Each row of this table is followed by its label. One hidden rule gives the labels. It looks at one to three of the table's principal directions, none of them among the few with the most spread.
[-29   4  -4 -12  10  27  -5  47  26 -11  -4  22 -24 -36   1  -3  54  17
 -49  -3   9  -4 -21  32 -43  -1 -28 -18  21 -49  40 -40  19  -7 -28   7
  16] 2
[ 44 -49 -40 -33   0  43  22   3 -50  30 -28  21  24 -22  -2   0  -7 -49
  57 -78   3  39  27  -8  -1  33 -10 -33 -31  43 -17  19 -15 -49  25 -29
 -33] 0
[ 27 -11 -33 -22 -13  -3  25   4 -36  13  -1   9  -7  -2  -2   9 -10 -31
  10 -60 -19  19  12 -24   0  15   0 -14  11  21 -37  23  -4  -5  14  -5
 -21] 2
[-21  29  35  41 -14  11 -28  17  40 -23  22  -5 -21   4   0   8  -6  17
 -37  74  27  10 -13  32 -19  -3  -4  46  17 -32  28   2  25  49 -28  14
  19] 3
[ 26 -10   9   6   7  -3  41 -25  12   9  14  15  -1   6  12   0   1  11
  27 -14 -13   3  -3 -32  15  10  15 -52 -32  10   8 -18   4 -48  37 -24
 -27] 1
[ -4 -29  20  18 -20   4 -47  11  39  -9  -6 -45   1   3  15 -22  13  16
 -27  39  64  13 -21  10  -9 -14   1  68   9  14   8 -37   0  31  40 -42
  16] 2
[ -9 -15 -27 -22  59  37  25  47 -68   8 -24  84  -1 -47  41 -13  63 -21
  -6 -30 -51 -11   9  37 -27  62   3 -54  38 -77  -3 -44 -31 -29  -8 -11
  21] 2
[ 10 -31  -8 -12  -5  18  10 -16  -5   6 -11  -8  39   3  -2   5 -16 -13
  38 -28   7   1  15  -6 -13 -31  -6  -5 -39  46   4  14   6 -29 -19  11
  12] 4
[ -9 -19  -9   1  -7  17  -4  38  16  -3  -5  25 -20 -20  19 -11  46   1
 -33 -24  27   9 -19  11 -36  -6 -17   3  31 -21   9 -48  12 -12  10 -32
   6] 3
[ 11  13 -14 -35 -27  -6  -4  -6 -28  15 -14 -25  -4  26 -50  21 -48 -43
  -7 -26 -32 -15  25   2  14  -4  17  -3 -37  33 -19  63  -2  38 -15  46
  -8] 4
[ 26  51   1  -4   9 -38 -24 -16  30  -6   3 -11 -23  -8   9  24 -32  26
  25  -5  -3   0 -15 -40  23 -13  31 -32 -26   6  22  14  10 -16 -19  14
  12] 2
[ -2  17   8 -34  11 -25 -20 -26   9  -1 -19 -27  19  29 -42   0 -25 -15
  15  -9 -14 -28  13 -12  50 -14  13 -15 -53  24  24  22 -19 -13  -3  18
 -15] 2
[-11 -18  12  12   7   4  34 -33 -12  -4   5   0  40  14  -4   1 -33  -8
  46  13 -17  -2  34 -17  21   0   5 -18 -33  30 -17  14   3 -34   8   5
  -8] 2
[ 70 -28 -28  10  51 -12  55 -23  18   0  36  21   5 -13  70  -9  40  24
  24 -17 -11  22 -25 -48  16  14  12 -33  35 -44 -17 -29  -1 -75  22 -38
 -26] 1
[  0   4  22   0 -12 -17   6 -11  33  -6  10  -1 -21   2 -10   1  -3  24
  -5  -1   1  -6   0 -33  -2 -21   7 -19 -17  10  21  -7  14 -27  11  -1
 -12] 5
[-43  -8  52  40  16  27  10  -5 -18 -13  13  27  18  21  -6 -13  -7 -10
 -14  91 -17 -21  40  43  -9  12   5  36  13 -38  12   6 -12  22  -8  19
  14] 4
[ -8   6  32   5   3   2 -31   5  26  -3 -14   3 -16  11   0 -15  23  20
 -31  32   8 -22  -4  14 -18 -22   8  13 -14 -29  60 -21  -5   6   2   6
  16] 1
[ 26   7 -21  -6 -27  12 -26   9 -34  17 -34   7  -8  17 -11  11 -27 -48
  17 -53   7  32   7   6 -10   0  -8   0 -28  29  14  30   3  15   2   3
  -6] 3
[  1 -34 -31  -1  13  15  17   5 -46  18 -18  17  27  -8  26 -24  28 -18
  19 -26  -1   8   7  12   7  33 -12   3  27  -4 -39 -24 -27  -9  38 -41
 -12] 2
[ 10   8 -55 -36 -29   7 -67  21 -33  23 -61 -39   5 -36 -17  -7 -13  -6
  34 -56  39  39  -2   7  17  31 -29  25  -9  43 -22  32 -19  34   6 -14
 -12] 3
[  3 -14 -43 -27 -10  23  23  31 -45  19 -20  31 -24 -28 -15   5  17 -27
 -11 -68 -25  21   7   6 -28  21 -26 -44  13  -8 -20   8  10 -16  -1   9
 -19] 2
[-14  -6  14  27 -39   0  -4  10  33   5   8 -14 -18  29  10 -30  27  14
 -57  42  26 -15   1  11 -10  -8   0  65  36 -26  -6 -25  -1  53  45 -29
 -13] 0
[ 18 -19 -11  13 -20  15 -15  36  37   2   8 -10 -38  -8  29 -18  63  18
 -66  -2  47  27 -47  16 -44  -8 -26  41  49 -38  23 -47  15  29  27 -35
  -3] 0
[-14   1   3  22  -7  15 -14  13  -4  10  -1  -5  -1  -3  15 -15  24  20
 -29  52  10 -17 -12  45 -13  14   1  42  32 -35 -16 -11 -10  57   0  -2
  17] 4
[-16  23 -25 -11  -9  41  14  57 -18  20 -12  66 -44 -47  10  -4  59  12
 -37 -29 -16  -5  -6  41 -55  35 -25 -29  40 -64  17 -19   3  18 -25   5
   1] 1
[ 37 -58 -53 -24  32  -3  34 -18  19  13  -3 -16  40 -21  48 -26  55  27
  29 -52  14   0 -20 -35   6 -26 -16 -20  15   0 -22 -42  -7 -78  19 -37
 -11] 4
[-14 -20  17   8  21   9   3   4 -17 -12  -7  23  21  -4  25 -12   8  -1
   4  26 -16 -14  23   5  -7  10  16  11   7 -19  -5 -16 -13 -10  -2  -2
  24] 5
[ 33 -43 -20  -9 -10   3  -5  -6  31  14  -7 -31  13   9  19 -27  28   3
  -7 -15  39   3 -11 -12   9 -17   0  33   4   9  -9 -24  -9 -13  43 -44
 -20] 4
[-35  23  39  20  -4 -29  39 -21  39 -22  41   7 -12   4   0  14 -12  43
  -2  28 -19 -25   3 -38  -8 -31  10 -30  -3   8  11 -17  26 -24  -9  17
  11] 2
[-47  27   9 -14  20  -5  -1  21 -13  -7 -10  30 -10 -32  -8   2  19  21
  -8   3 -29 -32  -4  16  -1  24   3 -43   5 -24   0 -26  -7  -3 -19  11
  20] 3
[-30  28  39  13   7  -4 -15 -25   7  -1 -10  13  12  34 -30  -1 -17   0
  13  30  -8 -33  21  17   6 -35  -2  -4 -36  -1  57  15  -8  -7 -26  31
   7] 3
[ 25 -42 -26  13  21   7  49 -14  -5   7  12   8  16 -17  51 -17  36  25
  21 -16  -4  22  -6 -29 -14   3 -14 -21  24 -15 -16 -32   5 -50  30 -27
 -10] 0
[  4   4 -19  -6 -15  14 -22  29 -27  -3 -12   2  -6 -19   7  13  -8 -20
  -3 -23   9  29  -3  13 -24  16 -10  19  14  10 -13  15   6  34 -20   6
  19] 3
[-77  44  53 -13 -15  -5 -12  -5  26  -2  -4  -3 -17 -15 -56   5 -15  46
  -5  37  -7 -48  27   4 -15 -27  -4 -27 -37  20  62   2  -1   4 -19  40
  18] 0
[-26  24 -14 -26  17   2 -28   7 -21  10 -35  -3  11 -45 -12  -7   4  29
  34  -3  -5 -13   5  13  23  37  -7 -26 -13   1  -3   2 -26  -1 -11   3
   5] 1
[-11 -20   5 -12 -22  11  18   0  20  -1   4   2  -2 -15 -20   3   6  12
  11 -37  18  13   1 -21 -24 -24 -29 -22 -19  40  18  -8  20 -40   1  -6
 -15] 5
[ 26 -29   7  20   3  -3   3   5  22  -2  12  -7  -9  27  38 -19  34  -2
 -47  24  12  -4 -23   4 -12 -10  20  33  25 -34   2 -42  -1  16  40 -31
   6] 0
[ 32   9 -11  -4  21 -12 -12 -19  -9  10  -6  -4  23  16  15   3 -17 -19
  32  -3  -2 -13  -4   2  37   6  30   4 -13   5 -15  13 -24   1  -4 -10
   5] 0
[ 27   0  -9   1 -29   1  -8   1 -20  20  -5  -8 -15  38 -15   2 -17 -41
 -28  -3  -7  -5   6  19   3   0  17  34   2   0 -21  33  -7  53  13   8
 -12] 4
[ -4 -21 -24  11  28  29  -5  28 -23   8 -14  23   7 -59  52 -22  53  31
  16   2  22  25 -22  24 -19  49 -20  -4  45 -33 -13 -51 -17 -10  19 -46
  14] 2
[ 13 -16  17 -14   0 -29  16 -36  32 -11  22 -41  19  19 -12   2 -16  15
  12   0   1 -12  -5 -42  25 -28  12  -3 -30  43  -2   3   2 -23  13   1
 -10] 1
[-26  -7  58  44   2 -26 -18 -28  62 -33  32 -46  22  43   6 -21  -7  27
 -25 102  34 -21  -5  -2  33 -26  17  75  10  -5   3 -23  -2  24  24 -19
   6] 3
[ 35 -12 -18 -29  18 -29   4 -20  27 -14   4 -20   5 -30  16  13 -15  28
  41 -41  -1  15   0 -73  13 -24  13 -36 -22  31  -5   8  14 -74 -14   4
   1] 5
[ 19  -3  11   1  20  18  12  12  -5   9   5  35  -4  -2  36  -8  32  -4
 -10   7 -10 -15  -3  15 -17  22  24  -4   7 -34  27 -30 -22   6  15 -21
  15] 4
[ -1 -11 -32  -8   2 -17  18 -25  43   0  10 -42  23 -16   3  -7  13  44
  26 -20  26   6 -18 -34  17 -36 -33 -12   4  22 -14  -8  18 -46  -5  -6
 -19] 0
[-41  67  30   7 -44 -27 -73   7  53 -12  -5 -55 -41  21 -67  15 -26  29
 -56  52  28 -21 -32  33   5 -40 -12  37 -18   3  35  30  27  79 -42  50
  11] 5
[ 37 -36 -17  19  37   2  59 -11  -9  -2  29  33  12  10  54  -3  31 -13
   7 -20 -19  13 -11 -18 -12  -4   3 -26  31 -31 -12 -33   6 -53  16 -23
  -4] 2
[-31 -13 -29  -2  18  34 -17  45 -23  13 -30  32   1 -51  29 -32  70  23
 -19   3  14  -8 -10  51 -27  32 -29  13  58 -58 -12 -45 -22   9  -5 -25
  16] 5
[-35 -25  14  -8  33  71  19  38 -38   6 -13  58  -1 -42 -13  -8  43 -12
 -15  16 -19   1  20  62 -50  38 -29 -36   3 -48  47 -19  -9 -20 -19  15
   9] 0
[-16   7   8  -6 -27  -1  -7  -4 -36  15 -11 -14   6  20 -24  -4 -27 -18
  -6  18 -17 -22  30  16   9  17  16  33  -4  20 -28  32 -25  63  16  13
   1] 4
[-63  44  50 -16 -11 -10 -54  20  17 -25 -10 -27 -15 -22 -39  12 -23  31
 -24  50   3 -28   6  17 -10   2  10  14 -25  17  41   3  -3  54 -29  38
  46] 0
[-39  47  16  -2  23 -53  16 -21  -2 -23  17   7   4  13  -9   9 -12  24
   3  14 -49 -42   5 -24  31 -10  12 -24  11 -12 -13   5  -6  -3 -30  34
  12] 3
[ 75  -9 -28  29  16  -1  38 -17  39   0  41   8  -3   1  62   8  18  12
  22 -19  21  44 -39 -34   2  -4  -1 -11  22 -21  -2 -13  25 -43   5 -34
 -22] 0
[-29 -25   3 -37 -26  30  17  19 -28  14 -20  20   0 -19 -44   2  11 -15
   0 -56  -9  -9  12  13 -36   0 -27 -37 -31  44  10  -3   1 -14  -2   8
  -7] 1
[-35   2  46  23 -12  -9  17 -24  24 -13  39 -11   5  25 -32   1 -26   7
 -13  64   2 -24  26  -1   7 -24   4  36  12  10  -5  21   2  13  -4  17
  -7] 0
[ 24  11 -54 -24 -15  -3 -26  24 -25  31 -29  -4 -19 -35  22  -6  27  15
   0 -50  11   6 -23   7 -10  19  -6   6  31  -5 -31  -1 -18  33   3 -15
   5] 1
[-20  35  -8 -24 -13 -28 -41   5  14  -7 -11 -40 -11  -8 -24  13 -13  22
 -17  -4   6 -16 -12  -2  -4 -33  -7  17   0  15   9  22   5  36 -41  41
  28] 0
[  1  49   0 -19 -10 -27 -41  20  17  -6  -5 -11 -41  11 -19  17  -1  -2
 -51  -5  -9 -22 -25  11  -6 -21  15   8   4 -22  23  13   6  48 -36  35
  22] 5
[ 50 -51 -27  -1  32   8  28 -22  10 -11   3 -11  42  16  24  -3  -4 -29
  31 -21   0  28   1 -26  27  -8   1 -14 -23   2 -18   1  15 -69   4 -13
 -21] 3
[  2 -32   1   9  12  29 -11  11   3   6 -24  13  10   1  20 -39  57   5
  -9   0  27  15  -9  22 -10  14 -30  15   5 -30  40 -45 -16 -17  37 -42
 -19] 5
[-20  -3  52  25 -12 -34 -21   0  45 -34  30 -39 -19  29   2 -10   1  22
 -64  73  14 -15 -16 -10   6 -14  24  60  23 -10  -2 -26   6  46  29  -8
  15] 5
[ 21 -34 -32   8  27  18  30  16  -6  -5  11  33  19 -26  52 -10  50   6
   7 -26   3  17 -27   6 -16  15 -18  -8  43 -32 -32 -36   6 -35 -14 -30
   2] 5
[ 12  -4 -38  -4  37   6  29  -7 -46  12 -19  34  36 -44  58  -3  13  20
  75 -40 -25   9   4 -19   7  39   2 -54   2   0 -29 -20 -17 -46   0 -21
  14] 5
[ 26 -15   1   5  25   9  14   7 -60   9 -10  46  -3  26  30  -9  13 -46
 -17  -3 -46  -8  20  16 -13  26  30   4  18 -44   0  -3 -30  14  18   0
  12] 5
[ -6  -1  11  -5   0   5  38 -35  -9   7   0  19  26  22 -29   8 -22 -12
  49 -34 -19  -2  24 -18   5 -24 -21 -48 -52  41  31  22   7 -53 -11  18
 -25] 3
[-41   5  17   8 -16   3   8  -6  -7  -7  -2  10   8   9 -31  -6 -13   0
   3  15  -9  -9  31   5   0  -8 -22  10  -1   7  -2  20   4  -1 -13  19
 -14] 5
[ 22 -48  25  13  13   0  53 -58  31 -11  41 -25  49  -6   5   1 -27  30
  75  15  17  25  12 -58  28  -7  -4 -19 -38  64 -12   6   9 -80  23 -23
 -33] 1
[  9 -60 -14  16  -2  19  66 -17 -32  13  14  29  27   2  14 -20  16 -13
  31 -26  -7  21  20 -18   1  18 -22 -12  22  15 -53 -11  -4 -50  44 -40
 -44] 5
Here are more rows. What is the label of each one?
[-15   4 -16 -20  -4  36  -2  19 -51  21 -37  43   1  -5 -38   3  -2 -44
  15 -44 -18   2  23  39  -9  20 -24 -35 -23   1  12  23  -9  -9 -20  16
 -16] ~ 3
[ 30 -24 -11   1 -30  12  12  21  -2  14   5   7 -28 -16  32  -7  32  11
 -22 -31  16  23 -19 -13 -42  11  -3  12  24   5  -7 -26   4  19  38 -33
  -2] ~ 1
[ 72   6 -64  -1  13 -31  26 -24  -5  14  22 -33   4  -6  53  19 -21   6
  33 -30 -11  26 -18 -48  27   5  25 -10  25   2 -60  24   6  -4   6  -3
  -2] ~ 0
[ 78 -39 -80 -15  -4   3 -20  26 -38  31 -33   0 -11   6  53 -17  35 -45
 -26 -63   7  23 -21   8  -6  11  14  39  51 -35 -59  -3 -16  22  26 -34
  -3] ~ 5
[112 -61 -33  16  40 -14  55 -36  15  -5  30  17  26  35  80  -2   9 -38
  39 -54  -1  43 -17 -68  25 -12  30 -18   3  -6 -24 -21   9 -96  39 -56
 -30] ~ 3
[ 12 -33  15  11  20  -4  48 -10  18 -18  37   7  14   1  33  -3  19  14
  -7  17 -16  -5 -10 -23  -3   4  14  -9  13 -11 -21 -31  10 -29  13 -16
   2] ~ 1
[ 47   9 -17  -2 -24 -13 -39  13 -31  12 -24  -4 -16  31  20   1 -25 -51
  -9 -27   3  15   5  -4  11  18  37  45   4   9 -20  21 -21  56  29 -21
   5] ~ 3
[ 16  28   7   2  16 -16   2  -6  11   0  16  -4 -10  11  12   5   6  11
 -16  26 -18 -21 -19   6  16  13  25  -4   3 -29   8  -3 -10  27  -2   7
   7] ~ 4
[-17 -26 -11   3  13   1  19   5 -39   5 -19  31   5  15  12 -19  31 -17
 -16 -25 -26 -10  12   7 -22 -15 -15 -11  21 -25  -1 -25  -7 -21  13   0
   4] ~ 3
[ 44  15 -49 -34   2 -29  -4 -10  18  20  -6 -28  -6 -11  17   1  13  19
  14 -55   6  -3 -25 -35  21 -12   6 -16   3   8  -9   2  -9 -10   6 -11
 -11] ~ 0
[ 29 -39 -39 -15   2  -7   4  -6  13   8 -14 -19  14 -14  31 -25  27  17
  12 -34  19  12   1 -36   7 -12  -8  12  17   1 -25 -16  -5 -39  27 -31
 -16] ~ 5
[ 24 -17   9  16  -1  -9  23 -31  13  -6  26 -14  16  19   3   4 -27  -2
  21  19   2   9   9 -26  23  -6  13  12  -6  18 -26  21   7 -18   9  -5
 -19] ~ 1
[ 26   0   0 -14  25 -36  33 -44  40 -16  31 -29  20 -22  17  24 -30  42
  61 -18  -6   6 -10 -76  27 -24  19 -57 -37  48  -6   0  19 -77  -8   3
   3] ~ 0
[-38  -1  52  29  31   2 -29 -10  43 -22  -3  -5  16 -21  19 -24  22  59
  19  68  37  -3 -10   3   6  -1  -5   4 -14 -11  57 -55  -8 -33  17 -30
  19] ~ 3
[ 83 -52 -43   1  25  10  -3  19  -4  15  -7   6  -3   5  77 -30  57 -23
 -30 -17  13  18 -29   3   4  29  30  35  47 -59 -31 -42 -24   0  51 -62
  -6] ~ 1
[ -3  15  11   9  23  -6 -18  10  -7 -10  -9  16  -5   6  22  -5  13  -2
 -14  16 -11  -7  -6  11  -2   9  13   2   8 -35  23 -20 -11  10  -2   0
  22] ~ 3
[ 30   6  -8  22  -8 -32 -13 -12  34   2  15 -31 -12  30  31  -7  13  15
 -26  13  24  -3 -38 -10   9 -28  15  36  25 -12  -9 -21   4  26  24 -22
   4] ~ 2
[ 36 -36  -9  -8 -16  11  -7 -15  15   7  -5 -36  16   8  -3  -3 -17 -11
  15 -10  29  23   8 -17   3 -17  -1  26 -24  36  -1  20   4 -11  16  -9
 -14] ~ 4
[  0   7  -6   3   6  -1  29 -16 -46   3  -1  32  25   9   1  14 -32 -26
  45 -20 -39  -5  27  -6  13  16  10 -26 -13  18 -33  29  -6 -12 -19  15
   0] ~ 5
[ 72   6 -61 -34 -19  -1 -47  21 -25  26 -46 -23 -23  -3  20   2   1 -23
 -10 -62   2  28 -15  -5  -5  11  11  18  -6  -8  -6  32  -8  41   1   7
   1] ~ 1
[ 49 -15 -28 -13  42 -22  -1 -15 -13  10  -5  -2  23   4  49 -13  23  -5
  25 -27  -3  -7 -22 -18  32  10  28  -4  13 -11 -19 -25 -35 -23  24 -37
   5] ~ 2
[ 11  20  -2   5  11   5  14 -11 -17  15   0  23  -6 -15  16  16 -14  11
  34  -8 -18  -1  10  -8 -16  -1  12 -38 -15   2  20  10  -1 -16 -13  16
  17] ~ 0
[ 58  -7 -59   2  -3  20  21  41 -31  18  17  26 -47 -24  41  11  38 -25
 -38 -49  -1  53 -34  11 -41  34 -16   2  73 -49 -28   0  11  26   5 -15
 -12] ~ 0
[-42  35  20 -20 -61  -5 -36  16  43  -3   3 -43 -39  -1 -81  18 -30  13
 -49  18  21 -20   1  15 -11 -32 -14  24 -19  32  10  40  27  55 -32  45
  -5] ~ 4
[ 16  -5 -14  -3  -6  27   4  10 -55   8 -23  32  18   3  12  10 -26 -50
  36 -37 -16  24  33   6 -13  27   3  -3 -18  20  -3  26  -9   7  -5   1
   7] ~ 3
[-20  -2  45  21 -17  -8  14 -24  20 -15  13   2   5  23 -19   9 -28   4
  21   3   8   6   7 -26  -7 -32  -5 -18 -43  49  34  -7  21 -30  12  -1
  -3] ~ 3
[-68  30  34  -1 -20  14 -12  11 -28   8 -26  32   2 -19 -32 -15   8  25
  18   9  -5 -22  22  26  -7  34 -24 -10 -15  17  24  -8 -25  25   5  -4
  -4] ~ 5
[ 21  -8 -44 -30 -21  14   2  14 -60  26 -35  16  -8 -19 -23   9 -13 -35
  28 -80 -15  32   8  -2   1  35 -19 -37 -16  32 -34  31  -3  -7   8  -2
 -30] ~ 5
[-76   4  44  33  -9  35  -4  30  20 -26  16  19  -9 -21 -24  -5  21  21
 -35  61  26   7   0  47 -39   4 -46  23  27 -22  30 -23  22  18 -23   6
   9] ~ 3
[ 13  -6 -33 -11   6  28  14  11 -29  22 -17  24   3 -29   1  -1  14 -12
  32 -44   2  27  -1  11   1  37 -24 -37  -3   2  -4  -1  -6 -24  10 -20
 -25] ~ 2
[ 13  -4   7   4   6  11  11   5 -26   0   2  25  -5  15   7   1 -11 -29
 -13  17 -31  -6  30   7  -6  15  24  11   7 -28  -6  21  -8  13  -4  16
   4] ~ 1
[-48  55  17 -16  -2  11 -65  32 -18   4 -49  15 -13  -2 -29  -5   7  -1
 -26  21 -10 -39  11  59 -13   7  -2  13 -18 -32  58   8 -24  61 -41  38
  36] ~ 5
